[[126 142 119 126 117 120 132 134 113 127 120 131 137 123 137 112]
 [128 127 125 105 125 123 140 138 129 108 125 117 132 135 131 130]
 [121 125 121 139 129 134 123 127 131 137 121 134 135 125 136 132]]
=>
[[121 128 126]
 [125 127 142]
 [121 125 119]
 [139 105 126]
 [129 125 117]
 [134 123 120]
 [123 140 132]
 [127 138 134]
 [131 129 113]
 [137 108 127]
 [121 125 120]
 [134 117 131]
 [135 132 137]
 [125 135 123]
 [136 131 137]
 [132 130 112]]

[[136 104 124 128]
 [128 126 108 114]
 [142 108 127 128]
 [128 127 109 113]
 [151 119 128 128]
 [128 128 111 110]
 [130 107 115 127]
 [130 108 113 127]
 [128 125 104 119]]
=>
[[128 130 130 128 151 128 142 128 136]
 [125 108 107 128 119 127 108 126 104]
 [104 113 115 111 128 109 127 108 124]
 [119 127 127 110 128 113 128 114 128]]

[[123 118 136 125 132 138 125 118 131 137]
 [128 137 131 151 111 126 128 133 135 125]
 [141 133 123 128 128 109 140 131 130 126]
 [123 137 117 129 123 128 122 145 118 108]
 [135 127 126 125 132 119 135 126 130 131]
 [130 117 140 126 134 132 132 109 139 149]
 [122 129 130 134 122 134 123 129 128 127]
 [132 119 141 128 133 130 134 110 141 151]
 [127 135 133 153 110 127 128 132 136 127]]
=>
[[127 132 122 130 135 123 141 128 123]
 [135 119 129 117 127 137 133 137 118]
 [133 141 130 140 126 117 123 131 136]
 [153 128 134 126 125 129 128 151 125]
 [110 133 122 134 132 123 128 111 132]
 [127 130 134 132 119 128 109 126 138]
 [128 134 123 132 135 122 140 128 125]
 [132 110 129 109 126 145 131 133 118]
 [136 141 128 139 130 118 130 135 131]
 [127 151 127 149 131 108 126 125 137]]

[[124 131 122 126 124 131 131 128 125 115]
 [124 136 109 112 101 135 134 141 126 111]
 [126 134 113 109 106 133 132 139 128 112]
 [127 129 127 128 126 129 127 128 128 116]
 [125 131 126 126 124 130 130 127 126 116]]
=>
[[125 127 126 124 124]
 [131 129 134 136 131]
 [126 127 113 109 122]
 [126 128 109 112 126]
 [124 126 106 101 124]
 [130 129 133 135 131]
 [130 127 132 134 131]
 [127 128 139 141 128]
 [126 128 128 126 125]
 [116 116 112 111 115]]

[[102 115]
 [103 120]
 [102 115]
 [116 138]
 [104 122]
 [103 120]]
=>
[[103 104 116 102 103 102]
 [120 122 138 115 120 115]]

[[132 128 139 131 136 139 142 128 132 128 143 128 146]
 [139 128 144 131 135 139 143 128 136 128 150 130 150]
 [128 128 128 129 138 138 139 128 128 136 128 128 135]]
=>
[[128 139 132]
 [128 128 128]
 [128 144 139]
 [129 131 131]
 [138 135 136]
 [138 139 139]
 [139 143 142]
 [128 128 128]
 [128 136 132]
 [136 128 128]
 [128 150 143]
 [128 130 128]
 [135 150 146]]
---
[[126 137 124 134 133]
 [128 129 117 121 132]
 [145 129 129 115 131]
 [137 145 125 137 147]
 [129 137 126 132 133]
 [153 130 127 115 125]]
=>
[[128 129 117 121 132]
 [137 145 125 137 147]
 [153 130 127 115 125]]

[[127 136 133 156 108 127 128 132 137 127 111 138]
 [120 118 128 117 137 140 119 124 120 128 134 131]
 [118 127 130 131 124 142 119 129 125 126 122 139]
 [108 122 132 126 128 154 110 126 121 127 123 145]
 [132 117 143 127 135 130 135 106 143 156 127 128]
 [131 126 139 136 125 127 134 119 141 140 121 131]]
=>
[[120 118 128 117 137 140 119 124 120 128 134 131]
 [108 122 132 126 128 154 110 126 121 127 123 145]
 [131 126 139 136 125 127 134 119 141 140 121 131]]

[[116 128 121]
 [117 130 136]
 [121 137 136]
 [151 123 132]
 [152 129 128]
 [137 137 147]
 [105 124 125]
 [122 138 137]
 [113 138 146]]
=>
[[117 130 136]
 [151 123 132]
 [137 137 147]
 [122 138 137]]

[[127 131 129 121 128 126 129 127 119]
 [127 130 124 110 121 150 122 134 125]
 [132 123 129 127 125 126 124 127 133]
 [117 135 123 123 129 131 134 123 129]]
=>
[[127 130 124 110 121 150 122 134 125]
 [117 135 123 123 129 131 134 123 129]]

[[130 147 145]
 [128 147 145]
 [152 149 116]]
=>
[[128 147 145]]

[[153 118 130]
 [130 147 108]]
=>
[[130 147 108]]

[[117 134 127 113 117 139 119 131 113 134 127 121 133]
 [129 134 128 126 132 107 112 125 137 152 130 127 127]
 [118 132 111 126 137 128 143 128 125 144 131 135 127]
 [131 137 120 123 139 129 134 127 135 124 136 122 130]
 [136 129 127 140 136 131 132 114 116 130 132 130 124]]
=>
[[129 134 128 126 132 107 112 125 137 152 130 127 127]
 [131 137 120 123 139 129 134 127 135 124 136 122 130]]

[[145 121 139 139 141 124 124 124 138 131 120 123 150]
 [120 129 120 124 118 132 132 127 121 128 133 130 113]]
=>
[[120 129 120 124 118 132 132 127 121 128 133 130 113]]
---
[[156 135 130]
 [128 135 130]
 [119 146 113]
 [153 139 122]
 [138 128 133]]
=>
[[156 135]
 [128 135]
 [119 146]]

[[144 128 156 107 111]
 [135 122 132 124 116]
 [108 135 105 150 144]
 [130 124 130 123 143]
 [127 111 105 145 109]]
=>
[[144 128]
 [135 122]
 [108 135]]

[[120 130]
 [135 134]
 [153 132]
 [130  98]]
=>
[[120 130]
 [135 134]
 [153 132]]

[[128 134 130 121]
 [119 131 137 119]
 [140 106 109 142]
 [119 131 137 123]
 [115 147 147 115]]
=>
[[128 134]
 [119 131]
 [140 106]]

[[143 153]
 [105 142]
 [103 127]
 [137 128]
 [144 118]]
=>
[[143 153]
 [105 142]
 [103 127]]

[[124 129]
 [124 139]
 [122 134]
 [115 156]]
=>
[[124 129]
 [124 139]
 [122 134]]
